[[ -35   -2   48   55    9]
 [-102  -48   97  113  -63]]
->
[[ -2  48]
 [-48  97]]

[[-28  89  30]
 [-26  28  27]
 [-27  81  28]
 [-26  55  28]]
->
[[89 30]
 [28 27]]

[[   5  -34  -95  -15  -22]
 [   7  -38 -114  -13  -44]
 [   2  -28  -71  -19    3]
 [  -6   -4   18  -22   77]]
->
[[ -34  -95]
 [ -38 -114]]

[[  20  -17   -4    7]
 [ -18   15    6   -6]
 [  95  -91  -33   41]
 [-103   89    0  -39]]
->
[[-17  -4]
 [ 15   6]]

[[  79  -27   37    0]
 [  67  -72  -32   23]
 [  97 -107  -46   38]
 [ -31   36   14   -8]]
->
[[-27  37]
 [-72 -32]]

[[-111   29   86 -101  -28]
 [ -63  -95    0 -114   80]
 [ -44  -77  -89   18   91]]
->
[[ 29  86]
 [-95   0]]

[[ 19  40 -34]
 [ -7 -27 -43]
 [ 80   6  94]
 [ 56  24  77]
 [ 33 -11 -14]]
->
[[ 40 -34]
 [-27 -43]]

[[-29 -46  75  87]
 [ 96  33 -50 -55]]
->
[[-46  75]
 [ 33 -50]]

[[ 13 -10 -14  11 -12]
 [ 21 -15 -85  64 -22]]
->
[[-10 -14]
 [-15 -85]]
---
[[-52 -46  13 -24  -8  11   9]
 [ -2  -1   0   0   0   0   1]
 [-81  28 -18  31  -2   4  26]
 [  5  -2   2   0  11  -6   2]]
->
[[  5  -2   2   0  11  -6   2]
 [-81  28 -18  31  -2   4  26]
 [ -2  -1   0   0   0   0   1]
 [-52 -46  13 -24  -8  11   9]]

[[ -44   23  -10   -5   94   -7    6  -19  -28  -41    6]
 [ -59   26   -5   -6   89   -6    7  -18  -29  -44    5]
 [ -86   31   12   -7   72   -3    9  -16  -30  -50    3]
 [ -99   34   18   -8   63   -2    9  -15  -30  -51    1]
 [ -72   28    6   -6   81   -5    8  -18  -29  -46    4]
 [ -31   19  -17   -4   99   -8    6  -19  -27  -37    7]
 [ -16   16  -23   -4  105   -9    5  -19  -26  -34    8]
 [-110   35   27   -8   53    0    9  -14  -29  -52    0]]
->
[[-110   35   27   -8   53    0    9  -14  -29  -52    0]
 [ -16   16  -23   -4  105   -9    5  -19  -26  -34    8]
 [ -31   19  -17   -4   99   -8    6  -19  -27  -37    7]
 [ -72   28    6   -6   81   -5    8  -18  -29  -46    4]
 [ -99   34   18   -8   63   -2    9  -15  -30  -51    1]
 [ -86   31   12   -7   72   -3    9  -16  -30  -50    3]
 [ -59   26   -5   -6   89   -6    7  -18  -29  -44    5]
 [ -44   23  -10   -5   94   -7    6  -19  -28  -41    6]]

[[-104  -53   84  -74  -30   91   -4    7   -6  -94   38   30   86]
 [  54   44  -28   48    8  -25   26   21   27   54    8   12  -28]
 [ -84  -64   62  -78   -2   61  -30  -18  -33  -80    2  -11   62]
 [  -2   12   14  -10   -2   29   28   43   24   16   32    5   11]
 [  24    6   10   22   32   -3   -7  -14   -4   11  -10    2   10]
 [ -33  -55   16  -56   32    8  -51  -42  -52  -37  -40  -53   14]]
->
[[ -33  -55   16  -56   32    8  -51  -42  -52  -37  -40  -53   14]
 [  24    6   10   22   32   -3   -7  -14   -4   11  -10    2   10]
 [  -2   12   14  -10   -2   29   28   43   24   16   32    5   11]
 [ -84  -64   62  -78   -2   61  -30  -18  -33  -80    2  -11   62]
 [  54   44  -28   48    8  -25   26   21   27   54    8   12  -28]
 [-104  -53   84  -74  -30   91   -4    7   -6  -94   38   30   86]]

[[ 47   4  44 -18  92 -70 -77 -66]
 [  2  -6  -7   7   0  -3 -10  -6]
 [ 13 -10 -62 -14  25 -40 -41 -42]]
->
[[ 13 -10 -62 -14  25 -40 -41 -42]
 [  2  -6  -7   7   0  -3 -10  -6]
 [ 47   4  44 -18  92 -70 -77 -66]]

[[  13  -11   10   27  -16    6]
 [  -4   23  -15   -6   18    6]
 [ -52    8    7 -101   18   35]
 [   6   14  -21    7   17  -30]
 [  19  -23    5   32  -17  -32]
 [   5    0   -2  -15   14   18]
 [  -1  -13   12   19  -24  -11]
 [  -7    4    6  -10   -1   25]
 [ -14   14  -12   -2    2  -33]]
->
[[ -14   14  -12   -2    2  -33]
 [  -7    4    6  -10   -1   25]
 [  -1  -13   12   19  -24  -11]
 [   5    0   -2  -15   14   18]
 [  19  -23    5   32  -17  -32]
 [   6   14  -21    7   17  -30]
 [ -52    8    7 -101   18   35]
 [  -4   23  -15   -6   18    6]
 [  13  -11   10   27  -16    6]]

[[ -1  -5   0  -8   0   4  -1  -2   0  -3]
 [  8 108  58  26  68  55 -51  30 -96 -13]]
->
[[  8 108  58  26  68  55 -51  30 -96 -13]
 [ -1  -5   0  -8   0   4  -1  -2   0  -3]]

[[ -10   -1   27   31  -45   10  -49   52   16]
 [  10   80   42  -29   24   14   21  -71  -25]
 [  20  -95  -71   45   38   35   -7   11   80]
 [  10    9   47    8    1  -14  -33   48   45]
 [ -25  -18   14    4   22  -22  -53  -26    3]
 [ -72 -108  -53   54   51   13  -72   31   61]
 [  18  -57  -49   35  -11   10  -45    8  -33]
 [  39  -54  -45   31   66   19   74  -35   46]]
->
[[  39  -54  -45   31   66   19   74  -35   46]
 [  18  -57  -49   35  -11   10  -45    8  -33]
 [ -72 -108  -53   54   51   13  -72   31   61]
 [ -25  -18   14    4   22  -22  -53  -26    3]
 [  10    9   47    8    1  -14  -33   48   45]
 [  20  -95  -71   45   38   35   -7   11   80]
 [  10   80   42  -29   24   14   21  -71  -25]
 [ -10   -1   27   31  -45   10  -49   52   16]]

[[  39    1   31   16  -33   -6  -50   19  -25   16   52   27   41  -33
    -5  -64]
 [   1    3   19   26  -30   -1  -21  -19   -4  -26  -13    3   -5  -23
    -5  -31]
 [ -58   -1  -10   -1  -15    1   23   18   -6   27    5  -25 -106  -69
    -2  -48]]
->
[[ -58   -1  -10   -1  -15    1   23   18   -6   27    5  -25 -106  -69
    -2  -48]
 [   1    3   19   26  -30   -1  -21  -19   -4  -26  -13    3   -5  -23
    -5  -31]
 [  39    1   31   16  -33   -6  -50   19  -25   16   52   27   41  -33
    -5  -64]]
